(in the rows, 128 means zero)
One hidden turn or mirror swaps the rows below in pairs. Which row is each named row swapped with?
The rows were stretched afterwards, more along some directions than others.
tovab: [ 94 127 142 154 123 104 137 112 108 127 139 145 115  92  96 140 119 116
 143 130]
netek: [126 133 128 151 107 146 159 126 147 112 158 116 127  80 124 113 147 120
 138 122]
Sogug: [118 130 116 155 122 121 104 121 139 150 134 134 132  97 112 136 122 111
 135 109]
ros: [126 122 134 159 106  96 134  93 127 128 160 148 126  86 105 127 131 105
 146 114]
Pimip: [110 140 120 131 147 147 144 117 155 133 137 128 138  88 115 108 131 114
 135 132]
Kelev: [124 125 118 164 125 108 144 106 147 138 168 127 116  99 111 126 133 129
 136 128]
rupu: [119 138 133 132 145 112 154 102 162 144 155 134 112  97 142 116 122 104
 116 134]
Ruku: [ 97 152 135 155 129 133 151 103 133 118 161 148 152  73 115 135 145 106
 124 131]
Magut: [138 131 129 134 126  96 127  81 155 155 166 158 133  91 134 114 118  97
 129 134]
vogil: [112 144 140 156 143 145 164 124 132 121 156 112 125  80 119 132 145 126
 148 126]
nukeb: [134 147 140 144 133 124 150  96 146 148 160 141 111 106 137 120 119 124
 157 145]
veno: [113 137 130 143 130 121 147 128 115 116 143 122  88  88 145 136 144 114
 113 125]
fifu: [122 124 116 174  97 135 140 109 141 129 170 139 133  61 106 130 149 102
 119 118]
fadip: [116 144 153 134 146 111 152  95 147 138 161 146 132  89 128 121 142  84
 152 130]
Nalo: [121 127 132 139 110 106 118  91 131 139 144 154 117  86 136 128 112  93
 130 123]
Gez: [106 142 122 155 131 141 126 113 138 146 137 143 140  80  95 141 141 112
 142 124]
gib: [102 129 105 146 127 121 116 117 132 132 131 132 106  92 110 126 125 121
 131 122]
Zorop: [105 125 159 146 117 103 152  90 132 142 152 134 126  85 119 118 123 100
 157 122]
radu: [123 136 121 171 114 145 163 120 147 129 176 134 145  91 113 132 157 120
 134 119]
boru: [126 126 124 166 107 134 161 129 143 137 149 140 128  85  92 139 148 128
 119 133]
rer: [104 137 137 136 129  91 124  93 126 126 148 145 130  95 128 121 120  94
 129 124]
mige: [108 141 136 127 140 125 138 114 123 141 126 127 115 105 133 127 111 123
 148 131]
ret: [124 127 122 174 119 135 129 127 137 126 157 125 142  83  87 126 154 120
 135 115]
gevad: [110 137 133 132 127 125 151 115 161 133 137 144 130  80  95 112 136 106
 150 115]
mosi: [130 126 126 134 149 107 138 112 148 137 144 109 106  99 136 116 129 112
 132 124]
mamel: [102 131 139 149 135 139 156 137 136 112 132 124 130  73  95 116 147 117
 134 111]
vozab: [145 135 117 151 120 140 145 110 168 139 151 118 131  80 122 106 143 109
 136 118]
soru: [143 135 116 144 132 138 126 123 152 127 143 129 118  97 119 104 140 117
 125 132]
zam: [105 129 149 138 131 109 155 112 136 150 140 125 105  90 133 128 115 109
 143 123]
Pinel: [119 138 135 131 133 117 122 109 123 121 127 120 110  88 143 112 114 124
 142 126]
pato: [115 139 133 155 114 141 139 100 140 124 155 159 148  66 111 130 138 100
 132 125]
das: [128 134 149 153 135 121 167 115 135 122 165 144 140  78 106 129 147 114
 127 128]
Ped: [103 149 157 144 137 132 151 123 121 113 146 134 133  89 115 123 133 112
 146 120]
mevo: [120 149 139 136 146 134 149  91 161 132 152 135 145  75 128 106 129 114
 152 138]
domas: [113 119 140 155 100 115 139 120 133 140 151 140 132  96  97 122 122 104
 151 126]
noze: [125 136 135 167 125 104 138  95 127 111 169 155 144  95 106 115 137 111
 145 116]
nopu: [118 132 134 141 152 127 169 120 148 126 152 142 126  98 116 115 137 125
 128 138]
rogis: [140 135 150 137 113 115 150 102 147 152 152 127 129  98 139 130 132 105
 153 125]
pog: [106 139 135 144 107 140 142 135 123 148 126 128 101  78 122 148 130 118
 132 115]
Lam: [132 139 135 150 113 126 150 109 134 131 150 115 110  92 135 116 123 124
 160 118]
Lirar: [120 122 142 142 127  98 152 106 135 129 169 135 112  90 134 112 117 103
 130 129]
vabu: [101 120 134 157 111 128 149 127 121 100 138 120 120  70  99 110 147 117
 127 112]
Rago: [132 128 111 169 117 119 126  96 154 145 177 144 135  85 133 117 136  92
 108 124]
dazel: [136 119 121 150 114 108 125 114 147 142 156 130 133 111 121 116 139  98
 132 109]
girev: [113 141 107 166 132 147 141 119 164 136 155 141 148  80  97 133 142 127
 131 120]
Dab: [117 141 131 154 121 131 144 112 125 104 163 152 142  74 105 115 139 125
 137 124]
Puge: [116 124 145 136 138 117 133 125 125 143 139 133 119 105 131 117 118 101
 137 128]
Piv: [102 125 123 161 125 130 140 119 138 134 146 143 132  74  90 136 139 108
 113 134]

Swapped with Sogug: girev
Swapped with gevad: pog
Swapped with Rago: noze
Swapped with dazel: radu
Swapped with zam: mamel

